In the rows, 128 means zero.
Named turns come first, each shown by rows before and after it. Which turns, in which order, take the first row of each pair that follows to the second? Write the first one first, as in the answered first pair.
L:
[ 70 102 133 135 119 110 131 125 136 141  95 123 128 146 144 153  94 103
 123 137 125 106 144 154 110 115]  ->  [115 100 132 119  96  86 127 148 121 138 134 114 134 130 137 147 116 139
 128 166 113  84 158 129  98  93]
[ 84  96  90 160 114  79 126 219 127 156 141 107 174 165 151 174 131 106
  83 135  85  81 145  81  31  56]  ->  [ 68 120 112 178 139  61 127 174 135 117 144 116 177 206 193 177 121  70
 102  98  95 149 104 104  53  45]
[166 130 130 139 119 107 135 121 114  84 147 115 105 130 133 115 128 147
 142 115 125 140 145 115 125 111]  ->  [112 135 134 144 128 138 139 102 131 105 104 122  99 134 131 129 112 118
 136  92 144 157 143 160 147 131]
[130 138 119 143 149 145 132 158 143 138 142 131 127 140 119 122 153  99
 121 107 116 151 111 119 107 112]  ->  [117 133 118 142 151 157 135 164 136 151 131 126 127 135 107 136 147  92
 120 103 126 141 112 133 109 126]
D:
[144 114 115  72 133 119 119 124 137 154 123 145 170 137 139 147 133 143
 142 147 117 128 132 121 156 101]  ->  [122 113 121  76 138 134 124 119 140 158 107 152 162 133 144 152 130 134
 141 135 132 139 125 127 168 113]
[139 140 138 111 133 101 108 136 122  80 178 145 127 168 151 142 139 155
 147 117 106 139 104 154 139 107]  ->  [124 134 139 115 134 109 102 131 131  84 166 154 130 167 153 138 142 136
 145 117 109 145  94 162 146 109]
[124 151 109 144 127 123 125 124 149 119 143 130 112 148 147 134 142 105
 124 110 142 157 117 134 150 129]  ->  [129 154 117 152 126 130 128 115 146 118 143 126 111 139 153 132 139 108
 128 112 141 152 117 131 148 139]
S:
[ 92 125 111 177 141 120 137 197 131 115 115 158 122 128 111 136 134 135
 134 128  92 172 144 120 139 153]  ->  [ 76 142 121 164 146 125 139 174 143 111 100 158 117 131 118 128 123 121
 143 125 100 185 134 143 164 156]
[135 137 140 136 148 144 144 130 119 143 101 119 113 102  92 111 131 124
 125  94 145 138 136 133 142 172]  ->  [142 129 136 148 141 141 154 134 113 136 106 113 105 106  90 100 132 129
 124  92 147 133 140 125 139 164]
[182 147 140 127 102 137 127 132 115  92 155 116 126 112  98  90 131 175
 139 137 139 113 119 115 154 123]  ->  [138 115 115 109 111 160 110 174 138 129 128 124 151  97  80 121 134 148
 120 141 115  73 135 116 128 127]
G:
[119 142 129  93 142 166 136  77 147 136  99 150 117 113  87 103  98 117
 143 134 160 142 109 159 182 167]  ->  [131 138 124  77 125 165 132  86 145 141 108 146 122 104  78  98 108 135
 137 150 154 129 114 151 181 162]
[142 169 153 154 140 117 107 123 116 117 153 112  93 139  80 123 155 149
 108 127 143 103 159 136 132 122]  ->  [136 158 146 141 127 113  99 132 117 121 138 104 109 136  87 127 153 158
 108 146 131  91 169 138 126 120]
[162 106  93 133  91 155 151 158 109 129 161 147 138 105 165 113 104 160
 128 146  94  93 146 107 111 116]  ->  [117 101  94 139  98 144 142 150 122 133 140 147 147 135 189 134  93 141
 128 152  89  91 138 120 110  97]
J:
[169 129 141 138 126 133 141 132 126 110 144 130 123 114 118 104 142 148
 143 117 138 151 131 111 138 140]  ->  [160 128 134 109 121 131 138 108 128 117 139 135 120 107 119  98 127 142
 149 137 139 137 132 131 155 137]
[ 81 132 155 121 121 131 131 111 129 125  76 105 102 102 111 137 115 131
 122 123 151 109 145 144 107 176]  ->  [ 63 124 139  99 123 118 117 107 140 124  66 118 130 116 122 151 112 120
 124 146 141 108 143 152 112 153]
[143 144 137 159 151 117 133 128 131 112 139 133 134 132 120 113 140 129
 132  95 121 150 122 114 109 128]  ->  [144 144 138 152 141 132 144 114 137 111 129 128 118 124 119 108 128 136
 137 100 140 149 128 129 124 147]
Then:
Between the rows of a pair lie 2 to 3 turns.
[123 143  92  83 136  77 112  95 130  90 145 144 171 158 168 142 113 115
 184 152 133 150  90 148 186  66]  ->  [ 55 138 115 128 149 105 122  99 144 106  92 133 161 167 162 164  91  84
 163 103 160 157  91 181 176  92]  S then L
[131 121 190 155 137  93 148  63 150  96 144 140 146 138 180 119  75 133
 134 126 143 167 131 165 144  95]  ->  [176  88 165 165 126 132 152 149 123 134 157 122 132  84  93 112 109 175
  96 130 132  94 183 117  89 131]  G then S then J
[138 133 125 129 108  87 133  61 130  90 178 145 104 125 155  93  79 136
 145 131 150 161 104 130 157  87]  ->  [ 58  90  79 106 120 158 120 133 152 171 125 137 138  92  98 154  86  92
  91 139 135  82 140 134 106 121]  S then J then S
[134 172 146 177 136 124 124 101 157 102 139  88 113 171 191 128 112 141
 174 144 123 136 120 167 144 132]  ->  [150 176 145 157 136 156 130  93 151 112 121 108 103 138 154 111 112 150
 174 140 142 137 124 170 166 176]  G then G then L
[125 149 153 175 145 138 169  88 125  85 122 140  97 157 151 113 126 116
 136  78 157 166  75 153 120 119]  ->  [150 100 122 137  98 108 157 161 111 123 153 127 119 132 133 142 141 161
 112 165 118  56 134 110  70  86]  L then L then G
[151 160 169 165 124 141 147 110 108  84 155 102 109 159 153 124 122 143
 138 119 149 163 122 120 122 143]  ->  [ 86 133 153 122 125 168 143  92 133 129  95 119 125 147 131 143 101 115
 117 153 154 124 128 157 149 162]  L then J
[ 74 131 123 135 154 116 118  76 152 125 102 120 149 167 166 152 100  92
 138 117 121 163  92 154 163  94]  ->  [154 149 127 117 149 178 137  84 135 132 120 130 113  83  78  93 134 121
 148 104 144 161 111 124 176 164]  G then G then L
